[[133 135 136 140 143 128 111 127 148]
 [127 126 127 125 124 128 132 127 124]
 [122 120 119 115 111 128 147 129 105]
 [124 122 121 117 115 127 144 130 110]
 [123 120 120 115 113 127 146 129 107]
 [123 121 119 115 113 127 147 130 106]
 [133 136 136 141 144 129 109 127 150]
 [126 125 124 122 120 128 137 128 118]
 [122 119 118 113 110 127 150 130 103]]: 130

[[130 127 135 132 123 130 127 129 132 124 136 124 134 137 125 119]
 [132 124 130 134 123 134 126 133 133 124 133 126 137 132 125 125]
 [137 117 129 138 121 143 109 141 136 105 127 124 136 130 121 127]
 [126 126 144 138 126 128 127 132 131 124 134 119 129 134 121 123]
 [135 119 133 134 123 135 117 134 134 120 130 122 133 132 122 124]]: 122

[[150 126 124 124 123 112 128 124 122]
 [135 120 129 128 124 122 130 130 130]
 [131 123 131 123 127 115 127 134 145]
 [133 121 124 130 126 123 133 125 128]
 [138 122 129 130 122 122 127 128 120]
 [144 121 125 128 123 120 132 125 121]
 [146 123 129 125 121 114 127 129 126]
 [143 121 125 130 122 113 130 125 124]
 [133 125 125 128 127 128 132 126 124]
 [147 126 127 127 121 113 125 125 119]]: 125

[[129 109 144 111 107 126]
 [128 137 125 133 137 134]
 [124 136 125 137 140 139]
 [127 135 123 128 139 137]
 [121 126 136 134 129 137]
 [132 112 141 116 111 123]
 [126 100 148 110 104 125]
 [126 143 118 145 142 133]
 [120 132 133 134 133 139]
 [125 142 117 142 141 131]
 [129 104 147 110 105 123]]: 105

[[150 152 102 149 134 153 154 119]
 [109 147 120 153 111 155 127 124]
 [112 132 143 102 157 104 112 103]
 [107 142 115 116 120 113 142 149]
 [128 131 114 119 103 100 138 101]
 [136 103 111 119 152 114 128 137]
 [157 104 131 155 128 111 112 130]]: 112

[[133 139 123 128 140 137 133 126 123 132 132 133 129 126 127 126]
 [129 129 132 125 125 119 134 135 127 129 121 126 122 125 132 134]
 [135 116 117 105 143 139 147 116 137 106 122 135 109 129 144 119]
 [129 130 129 125 128 127 127 127 127 132 130 127 125 129 132 129]
 [128 127 127 128 127 128 129 128 129 128 128 128 128 128 128 128]
 [127 129 126 130 129 129 130 130 129 127 132 132 126 128 131 128]]: 131
---
[126 149 106 156 154 128]: 149

[[120 128 128 111 116 135 122]
 [138 132 122 107 119 131 120]
 [124 124 118  98 121 135 130]]: 124

[[149 143 141 142]
 [156 143 139 143]
 [109 125 140 121]]: 125

[136 149 158 145 149 155]: 149

[115 118 151 125 110 122]: 118

[105 111 112 125]: 111
---
[[112 112 104 141]
 [119 115 100 133]
 [127 135 148 131]] Answer: 104

[[119 116 128 142 110 138 127]
 [122 141 127 111 146 104 123]
 [114 102 134 155 116 140 115]] Answer: 138

[[145 103 148 135]
 [101 120 132 124]
 [128 112 158 115]] Answer: 148

[[144 122 141 147 142]
 [148 124 146 155 153]
 [138 128 116 124 120]] Answer: 147

[[145 153 115 112]
 [130 134 134 114]
 [113 109 123 126]] Answer: 115

[[139 115 105 107]
 [108 136 150 148]
 [138 130 128 127]] Answer: 105
---
array([[140, 113, 108, 124, 156],
       [126, 134, 129, 114, 123],
       [112, 114, 133, 110, 130]]) Out: 108

array([[126, 127, 135, 137, 128, 151],
       [114, 124, 125, 127, 132, 148],
       [127, 129, 127, 121, 130, 149]]) Out: 137

array([[135,  99, 138, 117],
       [127, 146, 124, 144],
       [121, 148, 117, 150]]) Out: 99

array([[132, 149, 134, 150, 144],
       [127, 126, 126, 144, 126],
       [131, 135, 113, 141, 141]]) Out: 134

array([[137, 147, 143, 127, 152],
       [112, 118, 128, 125, 115],
       [134, 130, 127, 132, 128]]) Out: 143

array([[124, 101, 148, 105],
       [143, 129, 153, 134],
       [146, 111, 115, 146]]) Out: 101
---
array([115, 154, 150, 152, 110, 105, 146]) Answer: 146
array([131, 131, 137, 126, 154, 132, 141]) Answer: 141
array([114, 106, 151, 154]) Answer: 154
array([150, 121, 131, 131, 130, 130, 129]) Answer: 129
array([106, 111, 124, 121]) Answer: 121
array([101, 134, 124, 125, 127, 126, 125]) Answer: 125
array([147, 155, 142, 115]) Answer: 115
array([109, 133, 118, 133, 120,  99]) Answer: 99
---
[158, 132, 124, 128, 104] >> 132
[113, 104, 110, 121, 106] >> 104
[120, 117, 127, 152, 142] >> 117
[149, 149, 119, 138, 118] >> 149
[149, 141, 113, 152, 119] >> 141
[156, 154, 117, 139, 117] >> 154
[129, 127, 147, 107, 116] >> 127
[150, 149, 119, 137, 118] >> 149
[113, 120, 99, 123, 148] >> 120
---
[[139 121 127 123 144 150]
 [142 112 122 120 147 140]
 [145 117 142 120 149 153]] Answer: 139

[[128 128 129 127 139 150]
 [128 128 128 130 156 149]
 [128 128 147 157 131 128]] Answer: 128

[[155 152 154 117 143]
 [131 135 108 155 115]
 [118 120 123 127 126]] Answer: 155

[[120 147 128 130 113]
 [126 132 127 136 122]
 [133 101 127 138 140]] Answer: 120

[[130 133 149 127 146]
 [138 112 137 125 126]
 [132 126 123 126 130]] Answer: 130

[[109 108 129 130 139]
 [108 136 124 130 128]
 [135 132 152 117 117]] Answer: 109
---
[[139  99 105 130 122 118 124]
 [125 157 134 121 144 141 113]
 [137 103 124 100 138 100 104]] Out: 124

[[152 150 119 113 113]
 [153 152 115 117 124]
 [120 122 147 109 113]] Out: 147

[[136 124 127 129]
 [121 124 127 129]
 [150 132 127 129]] Out: 127

[[118 102 120 123]
 [117 101 119 123]
 [140 106 139 133]] Out: 139

[[130 143 138 115]
 [145 147 135 131]
 [154 145 112 145]] Out: 112

[[147 119 114 135 106]
 [102 145 133 116 139]
 [133 122 132 125 121]] Out: 132
---
[[155 136 137 148]
 [138 101 153 132]
 [100 155 101 107]] ==> 101

[[128 133 133 128 133 133]
 [126 136 128 134 132 157]
 [126 133 127 137 139 140]] ==> 136

[[146 146 147 146 124 148]
 [153 154 154 154 116 155]
 [128 129 128 128 141 130]] ==> 154

[[146 106 134 152 112]
 [145  99 131 139 108]
 [140 116 117 152 111]] ==> 99

[[131 132 109 120 124 129 123]
 [126 117 137 120 126 134 141]
 [127 134 136 103 135 127 104]] ==> 117

[[138 121 141 145 158 129]
 [129 111 123 106 152 117]
 [130 143 138 157 114 139]] ==> 111

[[151  99 144 113]
 [150 103 146 103]
 [129 116 124 128]] ==> 103

[[126 133 119 139 128]
 [130 106 151 111 128]
 [137 155 127 100 133]] ==> 106

[[132 120 145 150 119 121 122]
 [140 135 120 149 127 141 114]
 [136 142 118 132 133 138 119]] ==> 135

[[123 154 111 128]
 [126 154 111 128]
 [124 158 111 128]] ==> 154
---
[ 99 130 127 135 131] value 130
[103 141 133 127 128 126 148] value 128
[157 140 151 156 113 123 112] value 140
[158 102 131 154 114] value 131
[138 156 128 117 142] value 138
[125 152 124 156 144] value 144
---
[[140 111 114 139 111 133 110]
 [149 104 113 148 101 138 106]] Answer: 104

[[144 126 147 117 126 118]
 [140 133 150 114 128 112]] Answer: 133

[[127 135 128 140 119 135 138]
 [ 99 151 129 124 126 144 137]] Answer: 151

[[147 128 124 125 119 123]
 [107 112 133 128 125 137]] Answer: 112

[[132 122  99 128 147]
 [139 111 108 127 144]] Answer: 111

[[135 114 136 130 113 136]
 [150 108 146 136 110 149]] Answer: 108
---
[[133 133 137 140]
 [136 150 146 139]
 [150 119 142 139]] → 137

[[108 146 104 138 108]
 [115 147 101 132 115]] → 104

[106 117 138 130 113 152 150] → 138

[115 133 125 140 105] → 125

[ 99 131 143 126 118 109] → 143

[[129 108 153 133 118 113 132]
 [122 134 133 116 120 150 125]] → 153

[[126 118 138 129 125]
 [127 133 136 151 136]] → 138

[138 156 121 120 134] → 121
---
array([[122, 118, 124, 124, 128, 137, 130],
       [122, 115, 132, 135, 131, 126, 132],
       [133, 122, 136, 116, 126, 121, 107]]): 130

array([[149, 152, 122, 151, 120, 114, 114],
       [154, 142, 118, 142, 114, 124, 124],
       [143, 128, 124, 128, 125, 138, 138]]): 114

array([[145, 151, 109, 149],
       [139, 122, 128, 136],
       [123, 145, 124, 133]]): 149

array([[127, 126, 132, 125, 137, 101],
       [110, 141, 143, 138, 131, 131],
       [142, 125, 120, 127, 148, 120]]): 101

array([[113, 129, 125, 135, 120, 119],
       [116, 131, 106, 147, 110, 104],
       [120, 131, 131, 128, 120, 123]]): 119

array([[155, 124, 116, 129],
       [106, 129, 129, 127],
       [134, 100, 100,  98]]): 129

array([[156, 136, 126, 123, 128],
       [137, 127, 132, 126, 123],
       [145, 123, 128, 129, 152]]): 128

array([[122, 143, 134, 109, 117, 110, 144],
       [125, 119, 120, 136, 138, 121, 100],
       [139, 148, 144, 109, 114, 102, 144]]): 144
---
[157 147 124 112] result: 124
[108 130  99 141] result: 99
[108 140 103 129] result: 103
[104 120 153 138] result: 153
[103 127 122 135] result: 122
[121 133 124 103] result: 124
[128 127 155 155] result: 155
[ 98 145 123 142] result: 123
---
Input: ((129, 128, 135, 152), (128, 127, 117, 134), (128, 127, 125, 156))
Output: 135
Input: (147, 123, 106, 114, 138)
Output: 123
Input: (126, 128, 119, 109, 124, 130, 100)
Output: 126
Input: ((128, 108, 107, 130), (140, 108, 102, 138), (154, 108, 98, 149))
Output: 140
Input: (133, 135, 155, 120)
Output: 133
Input: (143, 148, 117, 152, 131)
Output: 143
Input: ((118, 123, 150, 110), (126, 124, 151, 119))
Output: 126
Input: (121, 106, 128, 112, 120)
Output: 120
Input: (153, 134, 155, 137)
Output: 137
Input: (108, 134, 106, 104, 147)
Output: 108
